One turn or mirror swaps these rows in pairs. Which row does each one swap with?
q649: [-22 -10   7  -6  33 -26  31   8 -27 -18 -41  -5  19   8  17  -7  -5 -10
  -2]
q269: [ -9  12  22   4  -7 -21  22   1 -10  -5  -4   9  -2 -23  12 -13  19  12
 -31]
q76: [-27   7  15   5  25  -2  50   2   4   4  -8  13  -2 -16   1  17 -34 -31
 -23]
q933: [-30   5  -4   3  25  -5  51   5   7  13  -4  13 -10 -10   1  17 -26 -32
 -22]
q739: [-31   1   8 -15  47  -9  29   8 -15 -23 -37  -8  18  12  11 -12 -14 -18
   4]
q741: [-27  -2  17   2  27 -27  35   3 -26 -25 -37   4  19   2  14  -5 -10  -3
  -6]
q408: [-37 -17  10 -20   3 -17  14  10 -11   9  11   6 -16  -9  38  14  -3  17
  -1]
q552: [ -6   8  18   3  18 -17  -8   0 -31  -7 -20 -17 -21  -3  11 -31  13   8
   0]
q579: [  7  16  23  -4   8 -16 -14   0 -21 -13 -27 -10  -7  -8  -5 -16   2   2
   0]
q692: [-27   3  -7  -8  -4  -8  -3  14   2   2  -3  11   4  -2  23   7   6  29
  10]
q755: [ -8  18  12   6  13  12   7  -6  -3  20   8  -6 -42 -18  -6  -3 -10 -21
 -14]
q214: [ -9  25  12   1  12  12   2  -4  -3  16   6  -3 -37 -21 -16  -5 -11 -22
 -15]
q402: [-39  -6 -11  -3  22 -10  40  14  -5  26   7  17   3 -15  23  13 -19  -4
 -16]
q621: [-24   5  -8 -17  -4   0  -2  13  -6   9   0  12   6  -7  29   5   0  23
  14]
q485: [-40  -6  17   0  40 -10  21   3 -29  -1  -2 -24 -19   1  26 -28  14 -12
 -10]
q891: [-19  13  -2 -16   1  -5 -12  11  10 -16   0  12  -4   7  25  11 -11  16
  13]
q516: [ -7  26  17  11   3   3  11   0  11  11   6  -3 -27 -24 -13  -5   3  -9
 -30]
q844: [-30   4  12 -32  34  14   9  12   6 -30   5 -13 -24  11  23  10  -8 -21
   0]
q33: [-29   7  -3 -28  49  -2  26  19 -18 -27 -28 -12   7  11  17  -4 -16 -18
   3]
q224: [-17  20  18   5  15  11   9  -4   1  23   8   3 -39 -20  -7  -2 -11 -27
 -14]
q581: [-36   9   7  -6  20   2   9  -8 -20  17  -1  -3 -42  -5   1   9 -30 -29
   9]
q428: [-41  -2  -1   1  22 -10  48   4   2  29  -3  17   3 -12  11   8 -25 -14
 -14]
q564: [-14   6  26   2  21 -19  -8   2 -31  -7 -25 -15 -13  -3  12 -29  13   5
   1]
q74: [-32   3   6  -3  25  -3   8  -7 -22  23   2   3 -36   2   9   5 -30 -27
  13]
q46: [ -7  12  20  12  -6 -13  15  -5  -2   0  -5  14   2 -17   9  -7  21   9
 -29]
q205: [-24  -6  10 -16  45 -12  26   9 -18 -19 -40  -2  18  16  18 -13 -14 -13
  -4]
q869: [ -5   1  16   7   4 -30  29   1 -20 -21 -26  10  16  -6  12   0   8  10
 -19]
q182: [  4  25  25  -5  17   5  -5   4   4 -18 -23  -9 -15  -7 -14  19 -24 -20
 -10]
q789: [ -8   9  20   4  17 -19 -13   4 -28  -4 -17 -14 -12  -8   5 -30  13   9
  -8]
q855: [-13  11  12 -42  22  17  13  26  22 -14   2 -21 -13 -17  10  -5 -11 -17
 -10]
q429: [-39   1  -3  -3  23  -3  49   4   4  25  -7  19  -6  -7   7  11 -27 -13
 -24]
q453: [-25   3 -14  -6  -8   1   3  18   2  14  12  16   8 -13  20   8  -6  16
   0]
q590: [-45  -1 -14   4  12 -10  30  13   0  29   1  14  11 -19  26  -5 -17  -4
  -1]
q365: [-19   1  -5 -15  -9  -3  -1  13  -7   6  -2  16   3   0  24   9  -7  25
  12]
q727: [-40  -2  -7  -1  15 -11  51  11  -7  20  -3  23   5 -20  22   8 -23  -6
  -8]
q262: [-29   5   5 -12  50   1  30  20 -11 -27 -33 -11  14   4  19  -1 -22 -23
   2]
q245: [-18  15   2 -38  25  12   9  34   7 -27 -10 -28  -4  -9   8 -11 -13  -8
  -6]
q767: [-27  -6   4   6  21  -4   7 -10 -18  24   3   7 -31  -1   8  14 -28 -22
  15]
q248: [-37  10  -3 -24  41   9  20  20  -8 -18 -32 -22   8  -3  13 -13 -19 -25
  10]
q294: [-36  -5  18  -6  39 -11  29   5 -22 -14  -6 -27 -23  -3  20 -33  13 -13
  -7]
q925: [-27   4   6  -3  17   1  52   2   9   4  -6   6 -13 -20   0  18 -25 -36
 -24]
q482: [-22  -9   9   4  24 -33  21   8 -21 -25 -39  -1  17   8  20  -2  -4  -5
   0]
q310: [ -6  20  21   4  -6  -1  24   1   3   2   2  -3 -18 -25  -7  -8  17  -3
 -34]
q21: [-36  -8  17   6  33 -15  11   2 -30  -4   2 -19 -12  -2  29 -30  14 -10
 -10]
q405: [ -3  18  16  -1  20  -2  33   5  12 -13 -16   0 -12 -14 -11  25 -27 -27
 -27]
q795: [ 12  17  23   3   7 -17 -16   5  -7 -15 -27  -7 -10  -2  -7   1 -12  -6
   0]
q287: [-18  13  13 -33  26  19  17  32  22 -19   3 -25 -12  -9  16  -9  -8  -7
 -18]
q505: [  5  25  28 -14  15  -5  -1   5   6 -17 -32 -11 -20 -11 -14   8 -23 -15
 -13]
q331: [-19   3  18 -38  10  17  18  20  15  -7   6 -24  -9 -25  21   1   0   5
 -22]
q288: [-20  18   8 -34  29  18  11  31  21 -13   1 -26 -13 -14  16  -8 -11  -8
 -10]

q579 swaps with q516
q767 swaps with q294
q933 swaps with q649
q795 swaps with q310
q485 swaps with q74
q224 swaps with q564

One turn or mirror swaps these rows in pairs. Which row does each one swap with?
q399: [ 17   5  25   5   1 -33  28  18 -18 -25  -8  -1  14   5 -17  -9 -38 -15
   8   8]
q309: [ 20  28   2   8   1  11  43 -13 -13  12   2   0  -4 -11 -62 -13 -40 -15
  -6 -12]
q999: [ 22  20  24  12  10  19  57  16 -13   8   2  14 -14 -19 -40 -21 -25  -3
 -10   6]
q206: [ 12  18  11  15  15 -32  27  -8 -49  25  12  -3  10 -13 -22  18 -24 -10
 -11 -19]
q502: [ 17  18   5   9   1  10  30 -12 -40  54 -19   1 -12   4   0  -5 -40 -24
  -5  -8]
q280: [ 16  10  50  11  20   2  32   8  31  13  -1 -13  -2  -4 -33 -11 -17 -13
   2   1]
q401: [  1   8  14 -12  13 -18  25 -27 -16  39 -28  -8   5   5 -13 -19 -54 -40
  -4 -19]
q874: [-19  23  26   2  23   3  12 -17 -17  21 -30 -10  24  11   7 -12 -27 -15
 -12   7]
q279: [  7   4  36   7  15 -13  46  -8 -31  21  24  12  -3  -5 -54 -24  -1 -12
  12 -19]
q11: [  1   0  31  -4  13 -14  12 -18 -25  46 -18 -12   6  -2 -12  14 -16 -25
  22 -27]
q676: [ 28  23   6  12  -2   8  21   8   0  -8 -16  13  16   9 -12  10 -16 -16
  -1  -8]
q104: [  7  12  22  10  11 -10  25 -10 -56  37  -2  -6  -1  14  -6  24 -37 -17
   7 -12]
q930: [ -5  35  31  18   7  14  20 -19  -5 -11  -5   2  11  24 -27   9 -13 -11
  -5  -9]
q617: [ 11  13  21  12  17 -37  15  -8 -45   2 -18 -12  -5   3   4  -4 -41 -16
  -3  15]
q216: [ 15  20  12  19   5  16  30  -6 -11  29 -35   0 -11  15 -10 -31 -52 -31
 -17  -3]
q254: [ 13   4  21   3  17  21  39   9 -12  67  -5  -1  -8   4 -20 -23 -37  -6
   7  -6]
q853: [ 25  23  12   0  18 -23   3  -2   2  -3   5 -17 -16  12 -17 -12 -13 -20
 -18 -14]
q219: [  5   0  12  22 -11 -28  25  -4 -34   2  -8 -18  14  17 -18 -27 -45  -3
 -15   5]
q563: [  9  13  44   6  19 -13  37   9   5  41  -2   3   0   9  16 -12  -8  -8
  21  -1]
q225: [ 21  20  25  -8  10  -9  30  -3 -36  13  16   9 -14  -2 -48 -12 -13 -41
  24 -17]
q242: [-10  19  38 -25  29  -8  31   1   2  38  -8  15  -2   1  -7 -32 -17  -4
 -19   8]
q656: [ 16  -2  25 -10  30 -17  51  15 -47  40   8  11   2  -7 -25 -19 -12 -20
  17 -20]
q45: [ 16  14  13  -7  23   2  34  -6  -6  17  16  -8 -13 -17 -51  -3  -7 -29
  21 -17]
q496: [ 14  -1  21  -2  24  19  30  -4   8  39 -22   2 -13  27   5  -3 -14 -18
   9  -3]
q333: [ -6   9  25  -2  14  14  23 -15 -29 -16 -26  -1   4  -1 -41  21 -20 -14
 -10  -2]
q158: [ -5  25  19  16  22  -2  40 -14   6  39 -32 -16  21 -14 -12 -23 -38 -32
  -4  -9]
q921: [ -3  13  17   8  24 -26  44   2  -3  15 -15   9   3  12 -53 -24 -25  -4
  33 -27]
q355: [  5   7  38  -1  21  12  29  -1  -1 -24  -7  -3   6  15 -31  -2  -4   1
   0   8]
q273: [ 13   7  37   5  24   9  32  -3  -3  12 -21  -2  -7 -11 -62 -29 -26 -40
  16   3]
q425: [ 19  17   5   7   7 -18   5  10 -43  20 -12 -24  14  16 -12  -8 -19 -19
 -27   5]
q819: [ 16   7  24   2  11 -21  36   1  -7  26 -15  14  -4  -1  13 -52 -35 -17
  -1   5]
q143: [  4  10  30  15  24  -8  43  16 -48  38 -17   2   1  21 -43 -38 -13  -9
  24   1]
q452: [ 12  -3  16  13  -4 -31  16 -13 -25 -19  -1  -3   1  12 -21  -4 -37  -2
 -19   4]
q350: [  1   2  28   0  10  -6  32  -6 -39  36  22  -1  -1  17 -38 -22  13 -16
  11  -8]
q895: [-14  -5  47  -1  29  -3  40  11 -21  32 -28  -7  20  -5   1 -21 -14 -17
   2  14]
q711: [ -1   0  37  -5  32 -21  52  14 -36  26   2   7   8   0  -7 -40 -32 -22
 -11  20]
q62: [ 15   3  24   8  25 -18  36  11 -30  44  34  -5   4   1 -38 -26 -12   2
   0   2]
q424: [  8 -14  40   3  38 -25  43   1 -41   6  -3  14 -16  14 -22 -34 -28  -5
  -2   8]
q47: [-12  10  37   4  24  10  30  12   0  43 -22  -4  20   5 -20   5   4 -23
   6   1]
q398: [ 19  -1  26  -7  24   6  22   3 -45   0 -22  -4   4   4 -30  -8 -10 -15
 -35  21]
q675: [ 18  23  25  29  10   8  52   7 -51  27 -18   9   6  -8 -45  -5 -21   4
   5   1]
q154: [ 12   0  22   0   9  10  44   7  11  20   4   0  -4   4 -62 -27 -38 -17
 -14   1]
q942: [ -1  22  35   5   6   0  20 -13 -17  41 -23  -9  -5   6 -13   7 -54   5
  -2 -32]
q211: [ 10  11   9   9  14 -11  33  -3  -1 -35 -16   0   5   9 -13 -17 -39  -7
   8  -2]
q521: [  8  27   5   0   7   7  29 -28   5   6 -22  20   6  19 -33  -5 -36 -27
  -2 -23]
q226: [ -3   7  17  13  19 -22  13 -25 -50  -1  -8  -5  13  32 -19 -15 -40  -2
  -8  -6]

q819 swaps with q11
q219 swaps with q350
q62 swaps with q226
q874 swaps with q254
q424 swaps with q206
q333 swaps with q999

